In the data rows, 128 means zero.
Each row below has a hidden score, from 0 to 40, with 20 about the middle. What is it? The score is a weighted sum of the row's numbers plus the product of two more (or one squared), each taken from its middle value.
[198 139 109 178 162 139 144 137 200 115 141 104 135 154  92 160 200 134
 113 162 157  64  95 123  92 125] 20
[102  64 167 126 126 159 120  57 120 146  85 101  98 167 172 105 158 170
 184 129 200 130  95 132  87 119] 26
[169 113 119 191 174 140 147 122 200 159 145 103 114 148 119 161 200 141
  88 146 133  88  80 111 113 117] 22
[161 141 104 113 111 174 113  55  94 100 103 112  91 127 178 178 165 147
 135  81  92 195 197 101  78 200] 19
[169 113 116 195 179 140 144 124 200 158 144 109 112 147 121 147 200 142
  88 151 146  89  77 111 113 128] 18
[ 68  73 169 167 158 200  49 101  97 117 164 127  90 135 146 124 103 114
 107  74  81 130 173 199 176 100] 13
[ 96  51 165 125 136 200  79  73 108  91 140 127  80  96 147 102 125 134
  82  88  78 154 193 194  88 137] 10
[180 170 183 131 118  63 114 145  98 108  66 200 129 100 126 134 200 154
 131 169 158 115 146 154 144 166] 9
[112 169 118 145 120  76 146 117 162 178 133 116 144 168 113 108 113 126
  56 128  49 126  88  61 135 200] 19
[ 51 176  50 178 101 140 114 150 138 118 125 132 152 142 162 169  92  97
 162  93 106 190 145  73 201  95] 26
[180 113 113 188 161 147 156 135 200 134 137  97 115 146 109 153 200 137
  94 150 139  80  96 115 103 113] 19
[ 73  57 122 169  89 166 141 107 124 120  72  74 117 179 172 144 141 174
 171  92 185 127 169 166 122 102] 20
[ 92  67 167 156 128 153 119  74 122 150  75  91 113 164 157  85 166 172
 178 118 200 143  96 115  93 117] 21
[103 124 185  91 139  53  92 100  80 200 145 149 181 199 169 137  95 199
 198 122 152  90  77 163 148 147] 17
[111 170 120 138 129  75 149 115 156 192 134 118 146 169 110 104 115 129
  56 140  50 132  82  56 131 200] 17
[143 158  66  88 153 109 200 163 132  95  94  86 187 108  57 106  82  97
 100 167  90  88 178 199 102 142] 17
[141 111 171 159 100  58 150 200 185 170 142 191 124  79 123 119 148 151
 112 124 154 145  98  77 190  71] 15
[161 179 107  69 181  92 200 118 123 127  82 112 166  93  71  69 107  66
 108 198 127  91  94 159 100 142] 33
[112 162 104 154 166 164 106 102 105  97  62  71  93 130 105  92 115  49
 148 191 200 120  77 106 167 100] 32
[179 170 154 116 114 107  71  86  57 131 112 145  91 149 179 183 152 132
 154 131 133 121 143 140 150 187] 18
[ 90 180  51 176  85 158 103 200 127  49 125 112 147 144  92 175 110  74
 173  70 157 156 165  64 183  85] 20
[129 167 121 146 128  88 146 137 160 158 126 115 137 171  94 125 130 118
  57 128  69 110  97  75 133 200] 18
[114 170 121 139 125  75 150 114 151 184 132 128 144 169 112  91 115 124
  55 126  58 130  82  58 131 200] 16
[101 177  50 158  75 156 128 200 126  49 133 116 165 137  89 162 122 106
 174  68 133 162 187  80 143  96] 16
[176 170 191 106 163  57 101 167 116 121  75 168 170 110  85 110 200 183
 142 107 129 132 174 176 136 171] 6
[124 128 139  84  89  76 135 143  54 151 130 102 179 199 143 176  70 191
 198 116 156  63 170 199 132 143] 19
[101 137 163 125  85  66 108  60  54 200 118 159  84 197 199 159  70 111
 194 198 200  74  49  99 201 123] 16
[138 184  83  94 131 180  57  79  70 107 189 120 119 155 164 178  91  92
 198  97 154 163 110  68 133 113] 28
[142 175  82 145  52 122 150 109  78  63  51 153 103 110 185 184 166 112
 141 150 132 163 200 117 140 174] 21
[140 145 199  79  77  73  89 200  98 110 128 201 112  62 105  88 123 145
 112  71 107 197 162  82 159 161] 9
[102 126 188  86 140  49  98  96  82 200 149 151 179 199 168 124  98 199
 198 127 147  88  68 153 145 142] 16
[ 89  68  92 179  79 173 178 145 193  83 185 143 140 165 123 164 140 160
  87 142 112  68 138 136  84 105] 25
[133 103  71 198 124 146 184 148 200 149 145  94 125 161 147 188 163 147
  84 127 103  88 145 148 145 106] 28
[179 157 185 116 141  66 123 163 122 108  67 173 154 104  97 121 200 181
 130 113 134 132 180 168 121 177] 6
[ 66 145  51 119 109 106 200 113 139 128 153 201 188  51 199 171 115 146
 153 198  97 162 110 126 156  50] 27
[155 159 105  61 197 106 198 140 143 130  96  77 184 100  50  50  99  94
 104 164 115 114 120 150  74 145] 26
[122  97 199  93  82 129  93 136  74  93 145 153  66 133  98  62  70  90
  96 154 162  88  91 113 121 164] 18
[109 181  84 138 112 153 101 169 140  74 132 117 143 127  85 114 133  85
 177  80 168 185 112  48 134 111] 22
[126  85 174 105 159 200  64  52  94  82 145 134  84  97 128  88 150 123
 102 120 107 147 152 172  66 148] 17
[150 102  74 198 136 152 163 156 200 134 139  84 120 164 136 199 185 138
  82 140 118  67 149 154 142 101] 25
[186 131 181 105 111  58 150 200 149 135 145 197 132  76  98 112 159 148
 145 139 183 129 107 100 149  75] 11
[161 110 125 193 192 146 106 178 169 188 175 121  77  92 148 171 132  82
  76 117 102 113 120 159 201  50] 31
[174  54 133  74 110 141 200 196 158 158 140  62 109  86 118 129  85 166
 126  48 126 192 200 128  81 117] 26
[ 59 157  63 181 165 147 122 160 138  94  81  60 189 162  74 107 117  93
 137 101 112 126 173 166 167 107] 17
[134 101 169 114 126 200  86  50  53  70  91 136  49  76 149  88 126  49
 112 184 185 150 108 121 107 135] 35
[135 161 111  83 194  98 182 117 150 153 109 104 172 107  76  57  99  98
 106 187 102 106  96 153 108 138] 24
[126 156  79 163  68 135 159  95  94  87  57 131  92 109 199 199 157 112
 123 126 113 178 200 114 151 173] 24
[ 84 113 142 134  80  68 126 112  58 200 125 127 136 199 199 178  50 162
 192 158 169  74 113 175 201 117] 22
[ 92  67 156 139 133 154 119  75 129 151  75  97 115 165 155  91 165 169
 177 113 200 140  96 119  91 112] 28
[162 160 139 164  85  75 142 178 111  73  66 176 135 111 141 185 196 151
 126 146 133  97 200 199 173 149] 21
[124 197 115  79 151 137  77 126  87  49 151 201 178  51 102 106 156 101
 176 166 118 169 125 123 126  95] 30
[168 173 117  50 200 105 176 104 122 134 123 101 185 114  63  76 103 107
 129 188 113 100 108 168  71 153] 24
[181  98 106  56  94 116 200 129 104 171  86  96  79  59 190 162  65 108
 140 123 149 185 178 123 116 112] 22
[143  95 162 114 132 200  72  50  80  68 120 123  49  91 151 105 128  57
 108 171 156 142 123 146  93 134] 26
[ 99  54 166 128 145 200  92  72 101  95 132 135  84  91 142  96 131 138
  82 101  84 160 187 194  83 136] 8
[117  97 199  96  74 111 115 165  96  82 123 166  87 120  69  55  82  98
  85 160 162  99 100 113 109 159] 11
[129  95 173 112 136 200  82  50  80  80 107 142  49  78 144  77 138  76
  96 177 144 151 115 133  93 139] 32
[ 89 117 184 103 122  49 114 125 101 200 122 133 176 199 147 105 101 199
 190 117 164 102  79 143 153 142] 16
[121 169 107 117 200 173  70  82 100 125 122  63 155 169  89  94 120  85
 181 117 147 118 103 147 125 127] 39
[ 88  77 106 155  99 180 115  78  92 120 112  69 130 199 186 177 122 178
 198  69 159 111 174 174 111 118] 20
[ 68 105 148 139  99  53 147 168 113 195 100 108 177 199 143 132  78 187
 168  91 141  99 143 174 179 130] 23
[100 133 110 149 116 133 117  61 129 161  89 140 114 115 199 138 177 169
 104  77  67 198 167  90 127 182] 21
[193  85 140  61 155 125 177 173 157 194 157  62 130 100 104 120 102 170
 157  48 143 180 152 104  80 109] 17
[104 125 185  91 126  53  93 101  67 200 146 144 181 199 170 132  98 199
 198 129 149  88  80 160 151 148] 17
[112 169 118 145 129  77 157 119 162 186 134 126 144 168 113 113 111 120
  56 133  49 125  87  61 135 200] 17
[134 197  95  82 125 128 103 114  66  49 132 201 162  51 127 124 139  72
 188 198 153 161  99  95 129  72] 38
[131 145  79  82 162 107 200 175 148 112  99  76 198 112  50  88  84 113
  97 117  63 103 193 198  89 138] 13
[156 166 113  51 200 104 169 109 124 149 123 102 189 112  63  65 100 106
 121 175  90 104 107 168  80 154] 32
[168 181  65  50 169 117 183  94  84 109 148 104 198 136 115 157  66 113
 150 191  66  60 188 199  91 149] 18
[131 143 109 142 115 147 125  78 127 130  75 119 102 115 168 137 181 140
 114  84  98 198 167  80 112 192] 24
[150 133 141 161 169 142  53 150 106 176 183 143  70  98 179 185  91  76
  96 119  90 111 139 184 201  80] 29
[ 63 144  50 130  98 105 200 118 149 123 156 201 187  55 199 164 109 144
 153 198  89 161 114 129 161  50] 28
[175 173 193 115 164  56  92 169 118 126  77 166 170 110  83 103 200 177
 143 107 133 130 173 179 143 173] 7
[168 108 113 191 167 143 155 125 200 153 145 101 114 149 123 157 200 140
  88 144 140  83  88 118 111 120] 21
[152 118  62 198 103 148 187 143 197 120 134  97 105 156 154 199 164 110
  90 161 132  69 136 136 148 102] 28
[ 82  51 182 135 159 200  77  52 119 123 131 140  69  85 162  74 127 127
  71 103  94 172 150 174 101 133] 11
[132 166  96 117 114 180  82 152 115  69 150 105 118 133  94 134 118  81
 192  66 182 177 122  48 122 108] 23
[197 145 173  50  82 104 102 154  77 117 192 186 109 108 136 147 101 159
 166  79 137 156 144  92 105 151] 12
[167 111 112 188 166 141 149 127 200 152 139 117 115 149 122 161 200 145
  89 154 137  83  86 120 117 114] 18
[199 120 163  99 194 135  98 172 142 166 192 120 107  84 102 134 115 114
 127  87 118 127 131 158 151  78] 13
[ 61 156  68 183 168 147 126 161 155 103  87  74 189 161  74 113 117  95
 137  98 106 128 173 166 166 102] 15
[182 171 186 135 117  63 120 144 106 103  64 200 129  97 125 138 200 149
 131 167 160 117 147 154 145 159] 9
[199 157 125 157 200 172  57 159 195 146 198  98 106 116  87 183 183  89
 111 114 103  75 119 168 159  79] 19
[ 86 147 139 178 108 111  86 105 136 148  87 170 118 118 180 142 184 154
 109 101  97 195 135  83 175 166] 16
[199 157 127 157 200 171  61 161 189 149 198 100 102 109  82 168 185  76
 103 113 119  83 106 157 157  82] 20
[186 188 191  50  82  90  60 108  50 111 168 201  82  87 182 168 100 118
 163 145 115 154 125 101 157 176] 19
[ 84 165 105 158 184 138 105 129 139 120  82  84 169 140  62  69 140  80
 140 127 148 144  95 108 143 115] 21
[106  76 133 152 105 163 153 116 197 110 185 157 135 151 111 109 162 165
  91 150 127  86  77  99  58 115] 16
[119 156  94 182  68 128 122 141 130  70  70 156 110 121 173 199 181 128
 124 122 114 155 200 131 171 146] 22
[108  91 176 119  50 139 114 163  60  74 147 140  67 148 119 136  50  78
  92 155 136  63 146 155 153 147] 19
[ 64 135  60 117 130 114 192 117 161 139 168 201 198  57 194 146 129 168
 150 197  82 166 111 127 141  50] 22
[167 140 150 189 195 154  54 168 132 159 157 121  56  87 126 158 131  49
  72 108  94 123 128 155 201  88] 25
[126  99 199  91  91 127  89 131  88 104 150 156  65 136  97  71  70  84
  96 165 161  96  82 110 118 169] 15
[ 62 112 194 111 124  49 150 158 124 200  84 150 198 174 122  60 119 199
 156 120 155 124  81 124 156 140] 14
[161 107 134 196 185 143 101 181 198 192 183 121  80  94 140 170 134  86
  75 104 106 113 115 152 201  59] 37
[ 73 136  77 109 148 111 177 108 166 152 169 201 198  53 184 124 136 174
 151 188  90 180  87 111 126  50] 20
[170 113 118 196 177 140 146 123 200 157 136 110 113 149 121 149 200 138
  89 157 139  88  81 109 114 117] 17
[175  60 128  67 101 141 199 186 151 158 133  69 103  83 128 138  86 163
 127  48 125 188 200 132  86 113] 22
[154 184  81  90 123 185  65 102  74  73 179 118 121 146 133 170 104  82
 198 102 154 160 123  68 112 123] 29
[167 171 133 142  68  71 146 169  82  76  57 188 129 111 152 199 180 135
 130 168 138  93 200 190 173 153] 15
[ 84  72 172 139 135 129 141  94 135 142  65 127 144 150 138  65 186 198
 173 107 200 149 104 119  78 131] 19
[151 159 110 120 100 138 129  99 113  88  80 141 123 111 148 160 195 154
 136  88 118 180 195 105  96 184] 21
[109  88 176 122  50 140 116 165  68  70 144 145  74 146 113 123  50  87
  93 150 137  72 152 157 146 140] 16
[116 177 115 145 117  72 140 106 146 180 135 142 133 167 127 125 116 114
  58 168  64 118  67  53 146 200] 18
[114 183  93 130 126 151  92 163 131  79 133 119 145 129  83 117 137  89
 178  81 170 191 103  48 131 107] 21
[125 159 118  87 200  84 179 115 143 169 106 122 182 101  84  65 102 104
  99 185  87 113  90 166 120 137] 18
[ 83  51 174 133 156 200  67  52 102 123 140 120  64  96 164  88 117 126
  79  95  77 173 159 176 105 135] 11
[ 94 160  78 167  86  89 169 148 157 159 131 106 149 184 127 161  89 123
  51 102  49 106 153 100 161 200] 29
[124  98 199 103  84 128  98 136  83  94 147 161  68 134  98  63  66  86
  96 158 161  86  88 119 120 165] 13
[ 63 128  59 115 128 119 197 127 172 133 168 201 198  59 184 147 123 177
 146 160  76 171 127 136 136  50] 21
[146 138 138 181 173 150  58 173 131 167 159 117  62  91 138 163 100  49
  71  94  71 138 144 149 201  91] 32
[ 94 160  79 163  91  89 169 147 160 158 128 102 152 180 127 157  89 124
  52 114  49 110 153 108 161 200] 31
[158 159 145 154 104  72 137 197 115  84  62 151 153 115 110 171 194 163
 122 101 124 108 200 199 166 157] 23
[120 197 101  88 145 137  79 133  78  49 148 201 175  54 112 123 145  93
 176 174 116 162 136 122 139  82] 26
[182 127  69 198 125 150 179 171 200  90 136  91 137 169 109 199 196 135
 106 139 141  51 167 170 120 107] 25
[164  89 190 172 200  98 127 200 200 200 100 101 119  81  66  71 196 148
 100  49 178 178 114 101 174  72] 10
[ 96 161  78 166  84  88 174 148 154 158 130 108 149 184 127 166  88 124
  51 112  49 112 153 105 161 200] 34
[186 107 120 132 134 152 147 100 166 148 159 101  95 159 148 164 153 135
 136 148 168  90  99 118  89 133] 22
[ 92  51 158 147  90 200 131  81  92  72  95 130  49  69 165 109 112  94
  67 166 129 148 176 166 110 126] 17
[ 74 108 145 123  95  60 126 154  88 192 120 121 180 199 159 162  75 199
 183 108 133  78 140 187 177 128] 20
[131  86 123 156 111 189 135  89 174  99 192 131  96 163 125 116 149 118
 102 181 150  76  55  81  63 119] 23
[124  81 173 108 157 200  69  57  98  84 144 137  82 100 130  92 146 120
 103 110 102 146 159 172  72 151] 14
[157 167 114  54 200 102 195 128 131 128  91  93 178  96  50  50 107  89
 105 184 120 112 102 146  79 145] 30
[ 84 113 186 112 123  49 134 139 112 200  97 120 174 188 131  82 101 191
 172 118 166 116  80 128 152 148] 16
[129  80 129 142 119 187 130  94 177 108 198 134 110 164 116 132 148 143
 108 143 147  78  63  93  50 122] 18
[139  96 185 162 161 101 122 200 179 170  83 107 108  73  68  59 151 116
  92  48 153 196 154  97 187  94] 8
[103  64 163 122 112 166 118  55  97 144  94 100 100 171 179 116 142 169
 190 128 200 135 105 131  83 123] 24
[ 86 116 145 112  97  63 117 129  77 193 146 127 185 199 183 184  75 199
 198 116 129  68 140 199 176 123] 24
[112 169 112 141 131  79 154 118 154 187 130 123 145 169 112 110 109 127
  57 139  53 126  89  63 135 200] 15
[162 179 110  76 186  90 197 113 140 125  86 119 163  93  69  71 106  71
 109 198 129  95  86 149  98 139] 24
[184 115 149 134 179 139  94 166 143 175 188 135  87  91 141 152 105  98
 114 115 126 113 121 158 193  63] 15
[112 148 177 158 114  50 124 129 117 172  68 201 122 109 174 125 183 164
 106 135 106 157 119 114 190 163] 10
[ 79 165 101 152 197 137 106 134 125 125  87  79 186 147  61  60 140  97
 143 124 137 143 105 128 141 120] 22
[114 181 118 152 115  70 140 102 152 181 129 148 130 163 136 118 119 117
  60 174  75 112  61  57 152 200] 19
[134 155  74  97 159 113 200 159 139 114  92  75 179 109  64 102  76  83
 100 168  94  95 173 199 116 128] 17
[160 129  82 162 145 148 120 144 148 148 180  76 148 199 140 199 133 154
 161  88 114  57 167 191 147 107] 19
[ 79 166 109 145 200 134 109 127 148 122  86  86 184 146  59  53 143 101
 142 119 136 149  99 117 139 120] 22
[167 112 114 198 169 140 144 122 200 161 146 114 111 148 121 147 200 138
  87 141 143  85  80 106 114 117] 16
[161 137 178 136 200 128  49 142 132 200 198 155 125 102 130 143 140 139
 108  76  60 128 120 179 201  98] 12
[ 77 161  66 151  83 145 116 200 143  64 149 125 198 143  81 143 124 148
 167  48 105 180 200  90 135 111] 15
[113 167 100 125 200 175  75  94 102 117 115  57 157 174  83  94 116  76
 177 116 141 124 115 145 128 118] 31
[112 182  85 138 123 153  96 167 141  73 135 121 142 129  86 117 135  85
 176  80 166 186 110  48 136 107] 20
[166 140 114 116 125 175  97  50 103 128 104 110  73 125 186 153 173 129
 134  92 120 198 150  77  87 197] 32
[ 77 137  94  96 159 109 178 107 177 148 167 201 196  51 172 111 145 167
 153 196  95 181  69 101 118  50] 21
[146 184 105 132 119 115 107  70 109 171 165 107  98 196 151 153  95  85
  91 162  92  95  62  58 143 200] 25
[ 97  56 152 138  72 200 126  85  61  63  66 121  49  69 176 106  87  49
  85 174 178 152 173 168 137 110] 24
[118 187  94 127 108 143  96 169 128  68 135 130 160 125  73 117 148 103
 179  89 153 182 115  48 113 117] 20
[115 179 113 153 112  73 147 106 144 180 128 147 130 167 137 131 117 105
  60 178  61 114  73  65 156 200] 18
[167 158 174 147 118  69 121 139 121 122  61 186 119 103 138 143 200 152
 114 152 141 127 148 148 153 169] 11
[179 132  71 196 143 144 166 178 198  96 143  87 149 169  97 199 197 139
 115 147 124  51 169 189 126 101] 26
[167 111 115 198 163 144 153 126 200 158 148 105 112 149 122 162 200 139
  87 142 139  82  87 114 117 116] 21
[ 84  51 176 131 151 200  71  52 107 122 137 125  66  97 166  93 119 125
  78  95  86 167 158 175 105 135] 12
[125 122 181  83 113  67 144 150  96 164  92  94 165 189  92  71 106 171
 189 104 200 108  94 113 110 147] 21
[183 114 152  62  88 101 139 158 118 158 198 177 122 111 161 174  98 179
 156  92 121 134 131 100 102 125] 14
[177  87 155  66 170 126 139 174 153 200 150  62 125 100 110  95  96 162
 151  48 122 194 165 115 111 111] 15
[199 156 114 164 200 174  64 162 178 142 198 104 106 116  89 187 178  86
 109 112 110  73 123 174 162  80] 17
[120 170  97  88 195 174  83  57  60 125 137  71 155 172 120 121  84  83
 198 128 133 122 114 150 117 122] 29
[123 153 131 171 105 128  99 114 123 113  85 146 103 116 150 132 198 124
 118  98 127 187 139  74 144 168] 18
[125  99 199  86  84 126  95 130  73  98 144 150  66 132  96  68  70  82
  96 158 162  91  81 106 116 166] 18
[112 170 118 143 129  78 153 117 162 186 130 119 146 166 112 115 110 125
  55 131  56 127  88  67 136 200] 19
[ 94 160  75 166  81  87 167 149 158 159 128 101 149 183 125 162  87 125
  51 112  49 109 155 104 162 200] 30
[185 106 121 132 132 149 147 101 155 151 159  96  99 158 145 165 155 139
 136 146 164  86 101 120  88 126] 22
[130 147  91 155  95 143 140  90 115 103  67 132 104 114 183 180 176 133
 119  99 102 182 199 115 129 177] 17
[ 75  51 133 178  73 166 159 111 115 115  56  82  91 158 179 142 131 153
 159 127 200 129 159 156 126  88] 22
[ 73  57 124 175  94 165 143 108 136 120  80  70 118 178 171 147 139 170
 172  94 188 120 166 166 122 101] 23
[125  97 199  97  86 128  85 136  68  97 144 158  68 135  98  79  66  88
  97 152 171  94  91 118 120 159] 12
[179 169 177 132 120  65 124 149 110  99  64 194 129 100 127 157 200 155
 130 154 154 113 156 161 149 161] 11
[126 131 129 129  50  75 166 148  68 125  81 113 108 187 173 190  73 110
 190 198 200  51 121 163 179 109] 27
[121  94  90 169  68 169 173 151 179  49 179 147 141 160 114 174 150 149
 111 178 137  51 140 147  73  97] 24
[166 113 113 197 176 139 141 122 200 162 143 108 116 149 124 151 200 143
  89 145 139  85  78 112 115 120] 18
[114 170 126 138 128  76 142 115 161 185 133 123 143 166 111 109 115 123
  58 135  49 131  81  54 132 200] 17
[120 115 199  85 115 121  70 130  89 112 177 150 116 162  82  71  82 139
 114 129 125  91  95 128 105 177] 11
[133 161 118 125  97 126 140  56 106 125  51 155  80  97 194 127 174 114
 123 146 137 198 131  60 118 195] 34
[104 154 126 149  98 110 120  50 106 169  63 178  88  98 199 135 174 133
 119 161 112 198 112  54 151 188] 26
[161 141 116  87 118 169  93  50  72 130 124 116 104 135 197 172 154 167
 157  65  92 194 187 118  73 200] 24
[ 90  65 160 151 132 156 123  78 119 151  78  94 110 164 158  87 161 172
 176 119 200 143 106 127  95 120] 20
[199 180 146 151 200 151  49 179 133 124 177 121  98 100  78 154 157  60
 115  85 109 109 142 162 201  93] 13
[ 89  66 157 152 130 155 126  79 115 146  79  94 114 163 158 108 161 170
 176 103 200 144 105 124  95 112] 17
[189 178 121 115  67 102 102 133  54  70 115 164 127 153 170 199 146 153
 173 131 135  80 200 199 149 177] 20
[128 171  96 120 123 180  57 111 105  99 174 112 114 147 144 167 106  80
 198  87 152 166 105  54 145 104] 24
[156 144 149 156 162 129  60 138 114 179 164 154  55  89 186 188  93  50
 105 160 110 117 110 157 201  74] 32
[193 108 138 173 200 160  87 168 200 188 198 109  93  92 116 160 161 100
  69  95  80 109 117 163 187  60] 20
[108  78 138 153 118 160 149 113 200 108 186 160 134 149 107 103 164 161
  92 172 130  92  64  91  54 122] 15
[100 161  82 106 163 169  99  68 119 134 185 182 141  79 181 139 111  97
 161 168  92 184  82  87 138  78] 23
[157 138  86 103  77 172 121  63  61  93 129 119 116 142 199 199 145 176
 159  52  75 174 200 159  83 200] 24
[ 49 167 104 157 200 113 105  94 140 176  92 105 198 148 104  56 126 122
 137 133  98 166  81 121 164 127] 20
[ 77  97 189 167 165 167  66 129 117  77 108 176 107  89 107  80 163 113
  92 141 121 134 134 176 151 103] 7
[178 159 187 117 140  64 118 158 116 112  69 176 154  99  94 115 200 181
 130 110 135 135 175 164 118 177] 5
[157 101 127 192 193 142 108 200 193 192 168 110  89  92 129 168 129  91
  71  90  93 117 139 167 201  50] 35
[ 61  88 168 183 127 118 111 123 148 136  75 138 149 170 131  88 195 184
 167 133 200 134  81 103 127 105] 13
[108  77 133 153 106 163 144 117 193 107 188 158 134 152 110 126 164 163
  92 161 127  89  75  94  58 121] 16
[196 175 171 131 121  88  95 123  92 101  92 176 112 121 136 152 200 144
 143 146 147 107 144 150 138 169] 14
[ 86 149  91 153  94  74 171 160 162 164 139 118 185 177 115 141 101 166
  59  95  49 112 168 131 147 200] 26
[ 91  68  95 182  73 173 167 146 200  79 182 142 139 166 123 160 135 162
  88 140 105  72 135 133  82 104] 26
[115  95 199 100  84 121  85 127  69 116 151 169  68 135 109  74  69 100
  93 158 165  95  74 105 130 156] 15
[187  70 150  51 131 138 176 173 167 178 156  63 117  91 105 111 103 177
 137  48 129 198 183 101  63 133] 17
[177 115 140 147 155  89 180 200 200 195  95  96  98  77  95 100 148  94
 123 111 200 170  71  48 165  64] 19
[170 120 116 157 173 148 104 161 159 185 195 112  85 104 156 187 102  85
 100 121  99 113 128 163 201  68] 30
